The rows of Y fall into several groups, which share some directions, and each row is roughly a mix of its group's hidden directions.
Y, 124 rows:
0:  -8  22   0  12  17 -11 -13  -9 -31  -2
1: -24   7  10   6 -27   3 -23   8  12  10
2:  -4   9  25  -2   9 -22 -31   4   5   9
3:  10  -9  -3   1 -22  13  28  -4  16 -21
4:  10  25  -6  17  19 -13  13  -7  12  20
5: -13  -3  37 -18   9 -18   8   1   2  -2
6: -14 -15  10  15   0  -3   1  36 -15  -8
7:   9  18 -30  20  -1  19  -9 -10   8  -2
8:  -3   8  14  12   2 -12 -32  19  -7  19
9: -30  20 -12  -1 -22 -11   7   8  11   7
10:  20 -20   0 -15 -17  19  14  -4  20  -5
11:  19  21 -22  23  10  -4   8  -2   8 -17
12:   8  19  22  -1 -16   9  24 -23   0   4
13: -14   4  -1 -28  10   9  23  -5  24  -4
14: -25  22 -10  -7   9   5  20  -7  22  -6
15:  -6   4 -36  18  -6  25  -6   0   0   3
16: -17 -21   2 -12 -11  -4 -11  19 -11  26
17: -16   6  16  14 -33   1 -19  -2  -2 -11
18: -14  -3  20   2  18   0   2  -5 -36  -8
19:  10  14 -24  10  15  24 -15  14  11  -2
20:   1  -4  -5   7   3 -11  33 -24  -5 -22
21: -19  17  12  17 -28   4 -19  10   2   0
22:   2 -11  -8 -34  23   4 -11   5  16 -10
23: -16  -7  37 -20   7 -14  -3   0   2   2
24:   0 -16  14 -16 -27  18 -13   0  -2 -20
25:  -5 -16  22 -16 -20  11  -4  19 -20   4
26: -10  -2  36 -26   9 -10   4   4   4   5
27:   2   2  28 -24  -7   5   4 -21  18 -11
28:  16   1 -37  13 -19   5   8   5  -9   6
29: -26 -19  21 -16  -6 -17  -8   8 -11   7
30:  19   4  -3  37   4   9   9   6 -11 -16
31:  -4 -21  26 -11 -13   7  -5  21 -20  -2
32: -18 -27  10 -24   8  -7   7   4  19 -10
33:   1  17 -24  26  19  -6  10  -3  16  -6
34:   6  28 -28  23  -6   4  -4 -10   9   0
35:  23 -20  13  11  16  14   0  12 -23  -5
36:   9  26  -9   2  25  -4  11 -10  12  22
37:  14   4 -19  35  17 -11   0 -11  -5   4
38:  -9 -11  16 -18  -5  11  -2  14 -19  29
39:  -4  13  10  30  -6  19   8  18 -13  14
40:  -8  23  13  21 -18  11  14  -7  20 -11
41:   8 -27  24 -24   3  -8 -13  -5 -11  -1
42: -23 -25   5 -18 -13  10  12   5 -14  15
43: -17  -1  27 -19 -10   8  -3   9  13  23
44: -21 -28  27  -8  -7  -2   9   0 -13   5
45:   7  26 -11  19  15  -9  21 -12   8  12
46: -15   5  18   7 -32   4 -20  10  13  -3
47:  -1 -26  25  -1  -9   5 -16  18 -16  -8
48: -23  22 -11  -4 -11   9   1   8  -1  31
49:  -3   4  33 -25  -2 -22  -4  -4   4   9
50:   2   0  -3 -20 -22  30 -21   3   8   3
51:  -1   7 -23  10   2   9 -24  31   1   9
52:   3 -35  -1 -18 -12   3  12  -8  14 -14
53: -13   1 -16 -13  13   9  12 -13 -28 -21
54: -20  14  19 -10  14 -16 -25  12  -4  -5
55:   1  -1 -10 -26   0 -15  -6 -18  30 -10
56:  16  12 -23   6  27  -3   5 -21  14   0
57: -15 -32  18 -15  10  -7   6  10 -13 -10
58:   2 -19  -6 -24 -12  11 -24  10  -8  19
59:   3 -13  37 -22   1 -16  -5   0  -3   4
60: -18  -3  37 -20  13  -9   1  -1   5  -1
61:   2  -1 -36  17  17 -13 -10   6  -7  11
62:   1  18 -30 -11  11  -4 -22  19   7  -2
63:  -5   6   0  17 -25  12   8   3 -16 -29
64: -13 -16  28 -25  -5  -7  18  -3  -7   8
65:  10  -2 -19  18  18  29  -8  13   4 -11
66: -25   4  -4 -23   6  14  24   7  16   9
67: -21 -18   3 -15  10 -13  -9  -1 -31   4
68: -14   2  13  -3  -9  -8 -29   7  19  24
69: -21  18 -19 -16   6  10  22  -2  19   3
70: -28 -12  16 -25  -5 -13  16  -1  -8   6
71:  12  26  -5  17  14  -9   6 -12  11  26
72:   0 -13  24 -13   2 -16 -24  15  17   5
73:  -9  26  -9  20  12  -3  10 -16   7 -24
74:  -1 -12 -15   5  26 -35  -3  -4  -8   4
75:  14   7   0   4   0 -21  30 -20  -1 -17
76: -22  -6  29 -23  16  -4  -1 -11   5  -6
77:   2  18 -12   7  -9  21  27  -8  -8 -21
78:  -8   8 -39  14  -2  -9 -11   6  -4  17
79:  25 -21  -3  -2 -11   5   5 -15  20  21
80:  28 -18  10  10  -7  -5 -20   4 -24   3
81:  29  15  -3  19  -1   9   9  -6  20 -18
82:  15 -13  17  -3  -5  -1 -19   2 -31  15
83:  11   4  -3  23  19  18   8  30   5  -7
84:  -9 -10  20 -12 -24   8 -24   3  -5 -20
85:   2 -14  17 -25 -15  23  -8  17 -12   1
86: -11  19   1  -1 -19  12  -2  12  13  32
87:  23 -14  -5 -13  -2  11  27 -12  18  -9
88: -13  -2  23 -35 -19  -3   5  -4   0   3
89: -23   3   8   3 -13   5 -29  23 -14   2
90: -25  15  13  -5 -17  -3   7  -1  28 -14
91: -20  -6 -18 -27   3 -22 -10 -13   9  -2
92:  13 -16 -11 -12  32 -11  20  -5  -8  -6
93:  19 -16  28  20 -10  10  -2  18   5   0
94:   3  -4  27 -27 -11   0  -4 -25  11  -5
95: -23 -10  16  -2   5  -7  35  -4  -6  -9
96: -11  -7 -10 -38   3  -4  -5  -6 -15  18
97:  -6  18   1  -3  -4  23   5  26 -14 -23
98:   8  17 -17  37  11   0   9  -9   9  -3
99:   4 -22  15 -30  -8 -10  -4  17 -11  13
100:   1 -28   1 -10 -26  14   2  -8  -6 -22
101: -11  19 -16  15  19  -9  -5 -11 -21  19
102:  -5   9   0  27 -31   3  -5 -22  -5   1
103:  -1  13 -37  24   9  -8  -3   0   4   9
104: -21  -9  -6 -25 -12  -6  -6  10  18  23
105:  34  15 -19  13   3   9 -15   7   8  -1
106:   7 -18  35 -23   4 -12  -3   7  -4   2
107:  36 -16  23  -9  -2   7  -6  -2  -6  -2
108:  -2  17 -36   4  11   4 -16  17   6  -5
109:  10   5  29  -4  -6  -1 -34   9  -9  -4
110: -24 -17  16 -29  13   2   9  -8  -3  -7
111:   9 -19 -13 -27  24   3  18  -9  -3  -5
112:  -5 -35   0 -11 -21  11  -6   6 -10 -15
113:  12 -28  23  -8  20  -3 -12   2  -4 -16
114: -30   9  -5 -12   7  11  25   6  19   2
115:  11 -33   7  -6  -7 -14 -22   7 -16   5
116:  28  20 -25   6  10  -8   8  -1   7 -15
117:  15 -27  26   4  12   8 -12   6  -6 -18
118: -20   6 -29 -19  -3 -13 -15   1  16   8
119:  31 -19   5   4  -8 -11 -23  -3 -15  -1
120:   4  11  30  -1 -19  20  11 -12  12 -11
121:   9  14 -11  28  21 -13  19 -14   4  -2
122:   3  -1  29 -17   0  -4   3 -26  19 -14
123: -29   6  -7 -10  11   4  24   1  23  -9

Each list below has one row that fits no group; the rest each fit one group, if only roughly. Name that row.
  z374:  19   1 -18  -2   4   7  31 -11  19  13
  z404:  38   4  -4  -2  11   7  13 -16  -4 -16
  z751: -22   0 -12  14  -2   3  22 -28   0 -15
  z663:   9  12 -18  10   6  -4 -34  21   9  -3
  z970:  10  11 -28   2  24  14 -12   4   9 -18
  z433:   4   2 -42  10   8  18   1   4  -1  -9
  z26:  -9   9 -13  32  -5 -11  -1   2  24 -16
  z348:   3   5  -8  45   0 -13   1  -3  -6   0
  z139: -14   5  42 -18  -1   0  -3   6   3  -4
  z915:  34  -1   4 -13   1  20  15   5  19   0
  z861:  -9  18 -35  16  -3  -2   5  10  -3  16
 -> z139
  z582:  -7  -5  11 -10 -21  -7 -21  10   3  32
  z118: -29  24  -3  15 -17  -6  -2   5 -13  12
  z698:   3  24   6   9 -13  13   7 -25  24  -7
  z198: -16 -12  15 -16 -13   2 -10  13  -6  32
  z220:  21   5 -12  25   5   9 -20  24   0  -4
  z636: -34  17 -15   2  -6   3   7  11  13  18
  z675: -16   8  15  -4 -23  17 -10  -2  25 -16
  z799: -34   7  -4 -17  -4   1   5   6  22  17
  z246:   2  16 -16  19  25  18  -7   7  13 -16
  z810:  -7  -3  20 -16   6   8 -37   4   1  10
  z398:  23  12 -17  13  23  12  -7   5   8 -20
  z172: -15 -19   9   3  -3  -1 -11  17 -28  22
  z178:  17 -17  27  14 -22  -6   4   5 -13  11
  z469:   2 -19  26 -27   1   2  -9   1 -18  14
  z37:  28   2 -28  10  -2  18 -18  -3   3  -3
 -> z118
  z599:  11  18 -12  35   8   4   8  14   8 -10
  z491:  -8  -8  -1 -18  -2  17  -5  38 -10  -3
  z585: -20  26  -6  -8  13   8  -2  19  17  16
  z412: -11  12   9   8 -22  23 -13   0  23 -13
  z340:  12 -27  26  -3 -17 -13  -3   5   5  16
  z769: -17  -3   5 -20   3   4   5   3 -13 -37
  z825:   5 -11 -17  -9  11  -7   8  21 -30  17
  z410: -38  13 -16 -12   3  -4   6   4   4  15
  z115: -20  24  -9   5  -8 -22  25   2  -4  11
  z349: -15 -11  18 -17  -6  -4 -16   4 -21  25
  z35: -18  13 -28  23  -5  -5 -11  18   4   5
  z438:  24 -17   5 -22  14  16  -1   2 -22   9
  z928: -21  22 -21  13 -23   0  -1  -1  16   3
  z910: -10 -23  19 -17 -14 -12 -20   8  10  12
 -> z340
  z838:  12  21 -13  12  -3   8  -9   2  14 -33
  z24:  -3  -1   7   8   0   0 -31  33   2  14
  z873:   2  17  24  21  12   5   6 -13  -2 -25
  z755:   7  14 -18  16  13   1  16 -13  12 -28
  z578:   5  17   5  19  10 -13 -23   3 -19  21
  z385:  -8  -5  19 -17 -28 -10   2 -11  -6  24
  z381:  34  -2 -10  -2   9  -5   6 -17   5 -26
  z620:   9  10  15   7  -4  25  -1 -15  26 -19
  z866:   0   3  26   3  -1   2  -1 -23  25 -22
  z350:  -8  17 -38   7  -6  -5 -10  -6  10  14
  z703: -15 -11 -15 -12   1 -25   1  10 -20  22
 -> z838
  z685:  -7  17 -28  -1 -12  13   9  12  -8  25
  z97:   4   2 -18 -34  23 -12   7  -7  -1  10
  z426:  25 -17   5  23  10  27  -1   5  -1  -7
  z339:  17 -23   4 -18  21  18  -8  15 -11  -7
  z511: -19 -17  -3  -3  -8  -3 -23  10  14  28
  z10:   4 -21 -21   5  21 -19 -19  10 -11   7
  z947: -17 -20  29   0  -6  16  -4   0 -14 -18
  z668:   8 -17 -16  -6  12   1  36   1   8 -14
  z19:   0   8   2   2  -9   6 -44   5   8  13
  z2:   3   9  -2   6   8  -4  19 -15 -19 -35
 -> z947
  z456: -20  19   1  23 -12 -13   2 -12  23  -7
  z484:   3 -15 -20 -15   4   3  28 -24  10  -1
  z909: -16   1  18  -5  -7  -6 -31  22  10  10
  z671: -29  13  -6  15 -13 -25   6  -4  14   3
  z209:  10 -26  -7 -26 -11 -20 -15  -4   9   3
  z969:  13  -9 -13  -7   8   4 -35  23  -3  -2
  z379:  -7 -14  12 -23   6 -12 -25  -1  18  17
  z12:  -8 -14  13 -29  11 -16 -12 -17 -16  -1
  z47: -18 -15   3  -4 -16  10 -18  32   1  -8
  z889:  17 -10   1  -6   3   5 -24  -6   6 -35
 -> z889
  z158: -27  12   9   8  15  -4  19 -20   9 -16
  z306: -14  -5 -27  13 -10  -3 -28  19   1   4
  z191:  13 -10  -7   1   1  -8  36 -13  11 -20
  z877: -17  15  16 -20  -2   4 -31  14   4   5
  z360: -18  -9  31 -10 -13 -12   5 -20   0  12
  z597:  -4   3  24  32 -22   6   6  -6  -2 -12
  z949:  -7  15  12   4 -18   0   8 -27  27 -10
  z241:  25   0  23   9 -13  27   0   6   8 -11
  z265:   3  13 -32  23   2   9  14  15   6  -5
  z821:   4  -6  16  -1 -18  -7  38  -7  -7  10
  z865:  -4 -23  -7  -6 -22  20  17   9   4 -21
  z176:  14   7 -17  28   6   3   7  -4 -28 -12
  z127: -16 -23  15 -28  -8  -9  -7  -3 -13  11
  z662:   4  10 -24  11  -9   2   8   6 -27  24
  z626:  -5 -10 -15 -25  26 -25  -2   3  -6   2
 -> z241
  z876:  -4  -7  27   5  -4   6  18  26 -21  -7
  z161:   4 -36  20  -7  -7  -9  -7  -3  -6  19
  z501:  11 -21  18 -18  -1  23 -19  10  -7  -8
  z311:  38  13 -22  -7  -5  -4   2 -11   2   5
  z932: -23  -6  -6 -29  27  -1   0  -6 -12   0
  z816:   2  -4 -31 -17  25  -9  -3   9 -11  13
  z742:  -5 -15  22 -13 -19   0 -13   9   5 -28
  z411: 32  9 -6  4 17 23 -1 18  8  0
  z767:  -8  11 -23  -4  11 -13  21 -22   1 -20
  z277: -20  12   4   5 -28  18 -24   1  -7  -5
 -> z161
  z435:   0   5  -7  21  20  15 -19  26   2 -13
  z125:  -2 -16  -5 -18   0   3 -24   1  10  33
  z744:  16  12 -13  14  29  13   0  14  14 -13
  z101:   4   3  -6  -6 -11 -14  20 -37  -4 -11
  z70:  23   2 -12  -8   0  24  21 -23   3  -9
  z709:  29  -9  -7   2  13  -7  -1 -15 -17 -25
  z714: -11 -12   7 -35   7 -13 -13 -12 -16   6
  z187: -16  -6  29  -6  -1  -3   0  24 -23  -4
  z801:   4   8 -34 -17  17   7   3  17  -4  14
  z492: -19  -4  21  -4 -21 -23 -17 -13   0   8
  z515:   0   6  22  -6   6  -1 -40   1  10   9
 -> z187
  z955:  22 -10  28   2  -2  22  -6  -8   7 -17
  z275: -4 32  5 20 -1 24 12  5 -3 10
  z42:  -2   6 -40 -11  10  -5  -3   6  -4  20
  z40:  14  -8  -7  21 -10   0  25  20  -9 -20
  z974: -15 -25  14 -12 -15  -7 -26   2  -8 -12
  z532:   5 -11  -8 -26  13 -29  -2  -9  19   2
  z859:   2  26 -16  17  18   2  21  -1  -4  17
  z255: -12 -13  32 -13  10  12 -13  16   7  11
  z372:  -2   2 -35  -1  10 -15   5 -13  11 -22
  z841:   8 -11  39  -3   7  -7  17  -9 -10 -10
 -> z532
